In the rows, zero is written as 128.
Each path is a new rotation, seen through one point. The rows after it are directions, each followed by how far the rotation turns it, in degrees each step (0 if it stays put).
Each turn is a multiple of 5 degrees from 10 to 175, or 0.
Each row of a path follows its step; steps can be skipped.
path 1
step 3: [124 117 136 127 127 133 118 122 129 140 125 125 137 125 117 129 130 134
 123 131 126 123 121 127 137 130 121 121 127 122 122 130 127 126 131 124
 135 123 131 126 136 133 124 131 124 125 123 125 127]
step 5: [130 136 131 126 140 131 127 130 127 128 128 125 132 126 121 129 127 136
 130 139 123 127 130 127 129 128 128 137 123 121 122 114 124 123 113 132
 132 125 125 122 126 128 136 125 130 131 127 125 118]
step 8: [127 124 127 131 134 136 125 127 130 134 125 135 134 137 135 132 119 136
 124 125 129 133 119 130 136 124 130 136 120 122 125 127 127 126 131 125
 127 118 129 119 130 125 129 128 117 136 119 126 130]
step 12: [130 130 130 129 116 130 128 131 127 124 126 132 137 128 130 120 120 131
 134 134 121 125 130 121 131 135 117 133 123 124 124 126 121 134 115 130
 133 128 128 127 129 121 134 130 127 122 120 119 118]
step 13: [128 130 134 121 127 130 121 122 127 118 128 135 136 128 127 128 123 128
 126 134 133 126 127 128 134 122 126 135 123 126 133 116 129 119 126 124
 129 130 125 127 135 121 121 119 124 127 120 116 121]
step 16: [123 120 125 121 129 126 133 123 127 133 128 137 136 126 125 134 134 124
 127 123 129 140 130 126 133 124 131 129 113 132 129 132 126 132 123 123
 133 120 123 132 126 125 135 125 124 131 116 119 133]
step 17: [118 127 120 129 130 131 135 135 129 126 126 134 129 130 125 118 131 138
 134 127 122 137 133 130 123 124 118 130 129 129 132 123 136 138 117 125
 133 127 119 126 132 128 130 125 126 135 120 121 128]
step 19: [132 131 128 127 117 116 119 120 132 130 129 130 132 129 136 125 126 124
 123 129 122 127 118 124 129 128 120 129 125 127 125 129 134 132 125 121
 130 130 120 140 122 123 123 126 131 128 117 122 120]
step 20: [128 130 126 122 118 126 125 127 130 134 121 132 131 131 124 122 120 136
 132 138 119 124 119 123 124 119 134 135 123 135 127 118 127 127 124 127
 129 119 124 128 124 126 122 128 121 123 128 119 125]
[130 127 128 130 126 127 128 127 128 128 128 128 129 131 127 127 124 128
 127 128 130 127 125 128 128 126 131 128 128 129 126 130 128 127 131 128
 128 128 125 127 130 129 126 128 126 127 126 129 128] | 60
[124 127 127 129 130 129 127 128 130 128 127 133 130 129 128 126 128 128
 129 126 128 131 127 129 127 128 129 125 129 128 125 129 129 129 129 127
 128 130 127 128 125 128 128 130 128 131 127 130 131] | 45
[126 123 127 126 127 128 130 129 129 128 127 127 128 128 129 131 130 128
 127 128 126 130 128 125 128 129 131 127 129 127 127 129 128 127 128 128
 128 125 129 126 132 128 125 127 128 131 128 129 129] | 55
path 2
step 2: [128 124 130 122 135 129 135 130 116 131 130 124 134 132 132 136 116 121
 133 123 124 129 136 128 132 124 133 131 126 113 128 134 125 127 131 114
 126 125 134 127 127 126 130 124 121 131 131 133 128]
step 3: [130 124 125 115 134 133 123 129 121 127 125 128 129 129 137 133 129 132
 128 130 137 124 135 128 129 129 132 132 130 125 134 122 124 109 134 128
 134 129 129 131 132 131 135 126 124 134 135 133 122]
step 4: [117 133 126 124 141 125 132 126 118 134 133 132 130 126 128 131 116 134
 130 131 136 121 128 134 126 127 127 132 127 125 131 131 122 127 129 130
 134 138 129 123 122 128 130 125 124 140 127 128 134]
step 5: [126 129 135 126 137 127 126 132 125 131 136 119 132 127 141 132 136 130
 128 126 129 128 133 129 130 121 125 132 124 130 124 134 120 121 137 129
 139 124 131 122 125 126 140 121 122 126 121 128 129]
step 10: [125 124 121 132 129 117 127 125 123 134 120 137 132 132 134 130 118 137
 124 129 128 127 135 126 124 123 132 128 131 123 130 139 132 129 133 124
 130 132 138 127 121 124 129 119 125 128 130 138 126]
step 15: [123 128 142 121 137 132 135 131 130 128 132 119 127 126 128 132 128 137
 128 130 131 132 125 133 126 129 138 130 127 122 133 127 128 121 138 120
 133 121 130 127 120 127 136 119 126 126 130 130 126]
step 18: [132 129 126 122 134 123 123 134 128 131 142 130 131 128 133 132 130 133
 133 136 124 126 135 133 120 125 134 126 129 121 128 135 132 128 134 119
 128 133 135 130 135 126 134 121 121 130 122 137 121]
step 19: [129 125 121 120 134 117 129 122 123 127 133 129 123 134 134 133 132 125
 122 121 132 123 129 132 131 124 133 132 124 119 135 125 130 123 131 127
 126 124 141 126 122 124 131 127 120 136 135 137 129]
step 20: [121 125 130 124 134 129 128 128 123 133 123 132 135 129 135 126 120 124
 123 134 126 123 136 125 122 119 126 128 133 127 126 128 132 114 131 135
 128 135 140 128 128 131 131 119 120 136 127 133 127]
[125 131 128 129 127 127 125 131 130 126 132 128 127 127 127 126 130 129
 129 129 129 129 127 129 130 126 127 130 129 129 131 128 130 128 128 128
 128 126 127 128 127 126 128 127 125 129 126 127 128] | 35
[129 127 128 125 128 127 127 130 128 126 126 127 131 128 128 127 130 128
 127 129 125 127 129 131 129 130 127 129 129 131 128 128 130 126 126 127
 130 128 129 128 129 132 130 128 127 126 127 127 130] | 170
[130 129 127 129 127 128 128 127 128 127 129 128 127 133 126 127 127 128
 126 126 125 128 128 128 129 128 131 128 130 130 128 127 129 129 127 128
 125 129 128 128 129 128 129 125 127 129 128 132 126] | 40
[131 128 130 129 127 127 127 127 129 128 130 129 128 130 127 129 129 128
 130 127 128 131 126 129 129 126 128 128 127 128 127 128 129 123 129 130
 131 129 128 126 129 129 128 130 128 127 132 128 127] | 175
[127 129 125 127 128 125 127 127 127 127 131 127 127 128 129 128 131 131
 128 130 127 129 127 128 128 128 129 128 125 130 125 130 127 131 130 127
 130 130 127 127 128 129 127 128 130 131 127 129 129] | 80
path 3
step 0: [132 124 127 124 137 125 128 133 133 134 128 129 124 129 129 124 134 125
 124 128 134 138 130 124 124 118 132 137 129 128 132 120 138 128 133 126
 124 128 131 121 125 130 133 132 135 125 134 118 132]
step 3: [131 128 127 131 121 133 125 130 124 124 119 126 125 126 123 125 129 136
 126 138 119 127 130 124 126 126 122 126 118 125 133 132 136 136 128 129
 125 129 132 126 132 121 125 141 129 119 126 121 124]
step 6: [126 133 123 120 137 116 125 128 122 133 119 126 127 129 127 129 125 128
 138 127 123 130 118 129 128 129 125 133 122 130 132 128 138 124 125 117
 130 133 126 131 120 125 128 128 122 125 127 129 134]
step 7: [132 139 132 126 127 119 129 127 127 130 122 134 129 128 130 139 133 134
 129 130 123 139 128 122 119 122 135 128 121 125 125 127 126 128 127 124
 125 122 138 134 125 130 126 133 127 124 137 130 133]
step 8: [129 126 135 126 124 128 126 118 129 128 125 131 124 115 126 134 141 137
 127 128 129 136 127 129 130 129 127 117 127 127 121 122 131 135 135 125
 131 127 129 122 129 129 137 131 133 127 129 135 136]
step 11: [122 125 127 127 135 120 120 130 134 131 121 138 135 126 123 122 132 132
 125 130 127 130 131 120 131 129 131 132 131 136 126 128 130 124 132 120
 115 122 129 123 128 130 121 131 135 126 122 120 130]
step 15: [125 128 124 130 124 128 131 121 127 130 123 131 128 121 130 119 131 130
 121 134 127 128 127 131 125 121 130 122 117 120 128 125 130 126 130 120
 124 134 131 121 134 125 133 128 121 124 128 112 133]
step 17: [131 128 132 119 131 131 123 130 132 133 120 123 129 132 124 120 133 131
 130 131 127 138 126 132 132 137 130 143 128 134 131 132 132 128 133 122
 128 134 123 124 129 119 135 131 123 127 128 138 131]
step 21: [124 126 128 131 125 127 119 127 114 122 122 126 130 120 134 131 131 131
 121 127 132 136 126 135 129 130 129 135 125 129 129 127 132 129 122 130
 127 132 125 130 118 130 131 138 119 120 126 126 119]
[126 128 130 128 126 128 130 128 129 127 128 129 130 125 128 129 125 130
 130 127 128 128 127 130 128 127 127 127 128 127 130 130 128 128 130 130
 128 128 126 127 127 129 128 130 128 125 133 127 130] | 60
[127 127 127 128 127 131 127 127 129 127 129 129 128 127 127 124 129 132
 128 130 125 127 131 127 128 129 131 127 129 127 128 131 127 128 128 128
 127 131 126 129 129 126 127 127 129 127 128 130 126] | 55
[124 130 130 127 127 127 128 127 128 128 127 129 129 127 127 127 130 127
 130 128 126 129 129 125 129 126 127 127 126 128 128 131 127 129 125 128
 127 126 132 127 129 128 126 127 126 128 126 126 129] | 85
